Here are some points, each followed by its number:
-0.2 1.0 -1.2 0.7 0.5 0.3 2.3 -1.7 -2.1 0.2 1.5 -0.9 1.6 -0.9 2.4 -3.3 1.0 1.2 0.7 1.5 -0.2 -1.8 -1.4 -1.3 0.4 -0.8 -2.7 0.8 -0.5 0.1 0
0.0 -1.3 -1.3 -1.1 -1.2 -0.2 -0.4 -1.4 1.1 -1.6 0.1 -1.7 -0.1 -0.9 0.8 -0.4 -1.7 -0.5 0.5 0.5 -0.6 -0.2 0.5 -0.5 1.9 -0.5 0.2 0.8 -0.7 -0.6 1
-0.1 -0.1 -1.6 0.4 1.3 0.2 -1.3 0.0 -0.5 -0.9 1.4 -0.6 1.1 -0.6 0.2 -0.1 0.8 0.0 1.0 0.1 -0.8 0.3 0.2 0.9 -0.5 -0.3 0.5 -0.4 0.6 -0.7 2
0.4 -1.5 0.4 0.1 -0.2 -0.8 -1.3 -0.4 0.0 0.9 0.1 -0.2 0.5 -1.0 0.7 0.9 0.3 0.9 -1.0 -2.0 1.8 0.7 1.6 0.7 -0.9 0.2 0.3 -1.4 1.0 -0.4 3
-0.8 -0.4 0.5 0.0 -0.5 0.2 1.5 -0.9 0.0 1.3 0.2 0.0 0.2 0.4 -0.8 0.3 -0.2 -0.7 -0.1 0.7 -0.9 0.0 -0.5 -0.4 -0.2 -0.2 0.2 1.3 0.9 -0.4 4
-1.4 0.6 -0.3 1.2 0.5 -2.0 -1.1 1.8 0.9 -1.6 -0.4 0.2 -0.1 -1.6 0.2 2.5 1.0 0.4 -1.3 0.6 0.8 0.4 -0.1 1.0 0.7 1.1 -0.1 0.2 0.3 -1.6 5
-0.1 1.8 0.9 0.3 -0.9 -1.2 -0.5 2.6 -0.1 1.9 0.7 0.0 -0.3 -0.3 0.3 0.8 0.4 0.4 -0.9 -0.4 1.1 0.7 -0.4 0.3 -2.2 0.5 1.1 -1.1 -0.7 -0.5 6
0.7 0.8 1.3 -1.1 1.5 0.2 0.9 0.2 0.3 -0.1 1.8 0.6 -0.2 0.9 -0.3 0.0 0.4 0.1 -0.1 -0.8 0.8 0.8 1.6 0.8 0.9 0.7 0.1 -2.1 -0.5 0.9 7
-0.4 0.7 0.7 1.3 0.8 -0.2 0.6 -0.4 0.3 0.3 -0.2 -0.7 -1.1 -0.1 0.5 -1.0 0.2 -0.2 -0.8 -0.9 0.3 0.6 0.6 -1.1 0.0 0.2 0.8 -1.0 -1.6 -0.3 8
0.5 -0.3 1.4 -1.2 -0.8 -0.2 0.3 -1.3 0.2 0.8 -1.0 -0.7 2.1 -0.1 0.3 -1.2 -0.8 2.0 -2.2 -0.6 -0.5 0.6 0.4 1.4 0.4 -0.7 2.0 1.0 -1.1 -0.9 9
-0.8 -1.8 1.9 1.4 0.3 1.5 1.8 0.9 -0.3 0.4 -0.9 -0.6 -0.7 0.9 1.8 2.7 -0.1 -1.5 -1.9 0.6 0.2 -1.1 0.3 -0.3 -0.9 -0.9 2.2 0.7 1.2 -0.7 10
0.1 0.8 -0.6 0.4 0.6 -0.1 3.0 -1.3 -1.7 0.8 1.3 -0.9 1.0 -0.2 1.7 -3.3 0.7 1.1 0.5 1.2 -0.7 -1.5 -1.7 -1.5 0.2 -0.2 -2.2 0.1 -0.7 -0.3 11
0.3 -1.3 -1.8 -2.5 -1.8 -2.2 -0.6 -0.7 0.9 1.6 0.3 0.2 0.7 0.6 -0.1 -0.8 -0.1 0.1 -2.0 -1.5 -0.6 1.1 0.9 -1.8 2.0 -0.7 0.1 -0.4 -1.4 -0.7 12
1.0 0.7 0.5 0.7 0.1 0.1 0.9 -0.7 -0.5 0.8 2.2 -0.8 1.2 0.5 -1.0 -1.6 1.6 -0.1 0.3 1.0 -0.5 0.4 -0.2 0.9 0.0 -0.5 -0.5 -1.1 0.2 -1.4 13
-0.9 0.4 0.0 -0.1 1.0 0.9 0.0 1.1 -0.1 -1.4 -1.2 0.6 -0.9 0.7 1.2 1.0 0.0 0.1 0.0 0.6 1.3 -0.3 1.6 0.2 -0.9 0.3 -0.5 -0.2 -0.2 1.4 14
0.1 1.9 0.8 -1.9 -0.7 0.3 0.4 -0.3 -2.2 -0.1 0.1 -1.9 1.4 -0.4 0.2 -1.0 1.4 -0.2 -0.2 1.9 0.2 -0.3 1.2 1.1 -0.5 0.9 -0.3 0.0 0.8 0.6 15
0.1 0.5 0.2 -1.0 -1.3 1.9 -2.6 -1.0 -1.4 0.8 -1.0 -0.8 -0.9 -0.1 1.5 -0.6 1.6 0.1 1.2 0.9 0.6 0.0 -0.5 0.2 2.2 -0.6 -2.2 -0.2 -0.6 0.2 16
-0.2 0.1 -0.2 2.2 0.1 -0.7 0.6 0.1 -0.3 -0.5 1.8 0.5 1.1 0.1 0.0 0.4 0.4 0.2 -0.1 0.6 -0.6 -0.2 -1.0 0.9 -1.6 -0.5 1.9 1.7 -0.6 -0.9 17
0.6 0.5 0.9 -1.1 1.2 -0.1 1.0 0.2 0.3 -0.1 1.7 0.4 0.2 1.0 0.1 0.5 0.2 0.0 -0.8 -0.6 0.4 0.2 0.8 -0.1 1.0 0.9 0.1 -1.8 -0.8 0.3 18
Which three points above are nearest to each new point? Their numbers follow each, nearest first.
-0.8 -0.4 0.1 2.0 0.4 -0.9 0.7 0.6 0.3 0.2 2.0 0.3 0.8 1.2 -0.5 0.6 0.5 0.1 0.7 0.6 -1.7 -0.8 -1.1 0.8 -1.1 -0.5 2.3 1.8 -0.9 -0.8 17 4 2
-1.2 -0.8 1.4 0.8 -1.6 1.5 -1.7 0.9 -0.2 1.7 -0.5 0.5 -1.9 0.9 -0.7 0.1 0.9 -1.0 -0.2 0.2 0.6 -0.3 -0.4 -0.9 0.0 -1.6 0.3 0.2 0.1 0.2 4 8 16
-0.3 -2.1 1.5 1.9 -0.8 0.7 1.5 0.7 0.1 0.7 -1.4 -0.4 -0.9 0.2 1.8 2.4 -0.1 -0.9 -1.7 0.7 0.4 -0.3 -0.1 -0.5 -0.9 -0.7 2.7 1.2 1.0 -0.6 10 4 17
0.2 0.6 -0.2 -1.6 -1.6 1.7 -2.2 -0.4 -1.0 0.9 -0.6 -0.2 -0.8 0.5 1.4 -1.6 0.5 0.1 0.4 -0.4 -0.5 0.8 -0.7 0.5 1.4 -0.7 -1.7 0.7 -0.9 0.4 16 1 4
-1.8 -0.7 -1.0 1.4 -0.2 1.4 -2.4 1.7 -1.2 -1.3 -1.0 0.7 0.6 0.0 -0.4 -1.6 0.4 0.1 -1.2 -0.5 -0.7 0.4 -0.1 1.3 -1.0 -1.9 -1.5 1.4 0.8 -0.5 2 14 17
-0.8 -1.8 1.6 2.0 -0.6 0.7 1.1 0.6 -0.6 1.0 -1.1 -0.8 -0.7 0.1 1.9 2.2 -0.7 -1.3 -1.5 0.3 0.5 -0.4 -0.3 -0.8 -1.4 -1.1 2.4 1.7 1.0 -0.6 10 4 17
-0.4 0.2 -0.1 0.0 1.2 0.7 0.1 0.5 0.2 -1.2 -0.7 0.1 -0.8 1.0 1.0 0.5 0.0 -0.4 -0.1 0.0 1.2 -0.3 1.1 0.1 -0.9 -0.2 0.0 -0.3 0.1 1.4 14 8 18
0.5 1.1 0.4 -1.2 -0.6 2.0 -2.2 -1.0 -1.3 1.7 -0.9 -0.5 -1.4 0.8 1.9 -1.1 1.0 0.3 1.0 0.0 0.2 0.0 -0.7 0.6 0.9 -0.3 -0.9 0.0 -1.6 0.8 16 8 14
-0.7 0.3 -0.2 0.4 0.8 0.3 -0.3 0.6 -0.2 -1.1 -1.5 -0.4 -1.1 0.9 0.7 0.6 -0.3 -0.8 0.7 0.0 0.8 -0.6 1.4 -0.2 -0.6 -0.2 -0.2 -0.5 -0.6 1.5 14 8 18
-0.1 -0.3 1.0 -0.3 0.1 -0.5 -0.8 0.5 0.4 0.9 0.2 0.1 -0.1 -0.6 0.2 1.0 -0.3 1.0 -0.1 -1.4 0.8 0.8 0.8 1.0 -1.6 -0.3 1.2 -1.7 0.8 -0.8 3 6 18
1.6 -0.7 -0.7 1.6 -0.9 -1.3 0.5 1.7 1.2 0.0 -0.5 0.4 -1.2 0.9 -0.7 -0.2 -0.4 -0.7 -1.1 -0.3 2.0 -0.6 0.6 -1.4 -0.8 -0.6 -0.2 -0.7 0.1 -0.4 8 6 14
1.9 -0.8 -2.3 1.8 1.4 0.9 0.2 0.1 -0.9 -2.1 0.8 -1.2 0.9 -1.0 0.7 0.1 -0.8 0.4 -0.6 0.6 1.2 -0.6 -1.4 0.3 -1.8 0.1 -1.3 -0.3 2.0 -2.0 2 17 13
0.5 -1.0 -1.0 -1.8 -1.2 -1.9 -0.8 -1.3 1.2 1.5 -0.3 0.3 0.6 0.1 -0.7 -1.2 -0.1 0.0 -1.2 -1.1 -0.5 0.7 1.1 -1.9 1.6 -0.4 0.3 -0.1 -1.6 0.1 12 1 8
0.1 -0.9 1.0 0.6 0.0 -0.7 -1.1 0.6 0.6 0.7 -0.4 -0.3 0.0 -0.7 0.3 1.0 0.1 0.7 -0.5 -1.8 1.4 1.1 1.2 1.0 -1.1 -0.1 1.1 -1.8 1.1 -1.1 3 6 8
-0.9 1.3 0.0 -0.1 0.0 0.5 2.5 -0.1 -0.5 0.0 -1.5 1.2 -0.5 0.2 0.1 0.7 0.1 -0.6 -0.7 1.1 -1.1 1.0 -1.8 0.2 -1.2 1.2 -1.7 1.1 1.1 -1.5 4 14 17
-0.8 -0.6 -0.6 -0.3 0.7 0.2 0.0 1.1 0.4 -1.1 -1.3 -0.2 -1.1 1.0 0.7 0.2 -0.9 -0.1 -0.4 -0.1 1.0 -0.3 1.7 -0.4 -0.3 0.0 -0.4 -0.7 -0.6 1.0 14 8 18
0.1 -0.6 0.0 0.7 1.5 0.6 -0.1 0.3 0.4 -1.3 -0.9 0.3 -1.2 0.4 0.9 0.8 0.1 -0.6 0.1 -0.2 1.2 -0.4 1.1 -0.6 -0.4 -0.2 0.1 -0.1 0.4 1.7 14 8 18
-1.7 -0.9 1.7 -1.0 -0.1 2.6 0.4 -0.6 0.7 -2.5 0.3 3.3 -0.7 0.4 -0.9 0.9 -0.7 0.6 -2.0 -0.6 -0.6 -1.4 1.0 0.0 0.0 -0.2 -1.0 1.6 -1.7 2.3 14 18 4
0.1 -0.7 0.2 -0.5 -0.1 -1.2 -1.4 0.7 0.4 1.0 0.1 0.2 -0.1 -0.1 0.6 0.6 0.3 0.7 -1.5 -2.3 1.6 1.0 0.7 0.5 -1.3 0.0 0.5 -1.3 0.5 -0.7 3 6 8
-0.9 1.8 -0.7 -0.7 -0.2 0.0 -0.7 0.2 -1.9 -0.3 -1.8 -0.2 2.5 0.7 0.1 -0.1 3.1 1.3 -0.7 3.2 -0.1 -0.2 -0.2 1.5 0.3 -0.3 0.0 2.2 -0.1 -0.3 15 2 4
-0.7 -0.3 1.4 1.4 -1.5 2.1 -0.8 0.3 -0.7 1.4 -0.3 0.9 -1.6 1.0 -1.0 -0.3 0.7 -1.0 0.0 0.4 0.1 -0.5 -0.7 -0.6 -0.6 -1.7 0.2 0.4 -0.5 0.0 4 8 16
1.0 1.6 2.3 -0.1 -1.3 -1.2 3.5 -0.3 -1.7 0.0 -1.6 -2.2 1.3 -1.3 1.1 -1.9 1.2 -0.4 -1.7 -0.3 -0.5 0.3 0.9 -0.2 -2.2 2.6 2.0 0.6 0.5 0.6 15 8 9
0.2 -0.8 -1.2 -1.9 -2.1 -1.7 -0.4 -0.1 1.2 1.4 -0.2 0.5 0.0 1.1 -0.4 -1.3 -0.5 0.2 -2.0 -1.8 -1.1 1.3 1.0 -1.8 1.9 -0.8 -0.1 0.2 -2.3 -0.4 12 1 9
-0.6 1.3 -0.3 -1.1 -0.2 0.2 -1.0 -0.6 -1.3 -0.2 -1.8 -0.1 2.1 0.3 0.3 -0.8 2.6 1.6 -0.5 2.8 -0.3 -0.6 0.1 1.1 0.5 -0.1 0.0 2.0 -0.2 0.3 15 16 2
-1.0 0.2 -0.2 0.0 -2.0 1.0 -1.0 0.2 0.2 -3.2 -1.8 1.3 -1.8 -2.0 -0.6 0.0 0.0 0.5 0.9 -0.1 1.8 1.1 0.9 0.1 -1.3 1.2 -1.6 0.6 1.1 0.7 14 5 3
0.0 0.5 0.5 -1.5 -0.8 2.2 -2.3 -0.6 -1.3 1.4 -1.2 -0.6 -1.9 1.1 1.2 -1.0 1.0 -0.7 0.8 -0.5 0.0 0.1 -0.3 -0.1 1.9 -0.3 -1.8 -0.2 -1.0 1.2 16 14 8
0.3 -1.2 -1.1 -1.9 -1.5 -1.7 -0.5 -0.6 1.1 1.6 -0.4 0.4 0.1 0.8 -0.3 -1.2 -0.3 0.1 -1.9 -1.4 -0.8 0.9 1.1 -2.3 1.5 -0.3 0.0 -0.5 -1.9 -0.2 12 8 1
0.1 0.6 0.0 -1.6 -0.6 2.5 -2.5 -0.7 -1.7 -0.1 -1.3 -0.7 -0.7 0.7 1.5 -0.7 1.3 -0.2 0.9 0.2 -0.4 0.0 -0.1 0.1 1.9 -0.6 -1.4 0.4 -1.3 0.9 16 14 15
-0.6 -0.3 -1.7 -0.9 -1.1 0.2 -1.5 -1.1 -0.2 -1.1 -1.7 -0.8 0.8 -2.1 -0.7 -1.5 0.3 1.2 2.0 0.9 -0.8 3.1 1.0 0.2 -0.1 0.1 1.1 -0.3 1.9 -0.4 2 1 15
-0.3 1.5 -0.1 -0.9 -0.9 -1.3 1.3 1.4 -1.3 -0.1 -0.8 1.0 1.7 1.1 0.4 -0.7 1.0 0.0 -1.7 1.1 0.4 -0.4 0.4 0.7 -0.3 0.9 -1.2 1.8 0.1 0.6 15 4 14
0.3 0.5 0.4 -1.7 -0.9 2.2 -2.2 -1.0 -1.7 0.8 -1.1 -0.4 -1.1 1.0 1.3 -1.0 0.5 -0.1 1.3 0.2 -0.6 0.1 -0.6 0.4 1.6 -0.7 -1.0 0.0 -1.0 0.4 16 15 1
0.3 -0.4 0.3 0.3 -0.2 -1.1 -1.0 0.3 1.2 0.7 -0.6 -0.5 -0.1 -1.4 0.6 1.3 0.3 1.2 -1.1 -1.6 1.0 1.0 0.9 0.7 -1.6 0.1 0.5 -1.7 0.6 -1.5 3 6 8
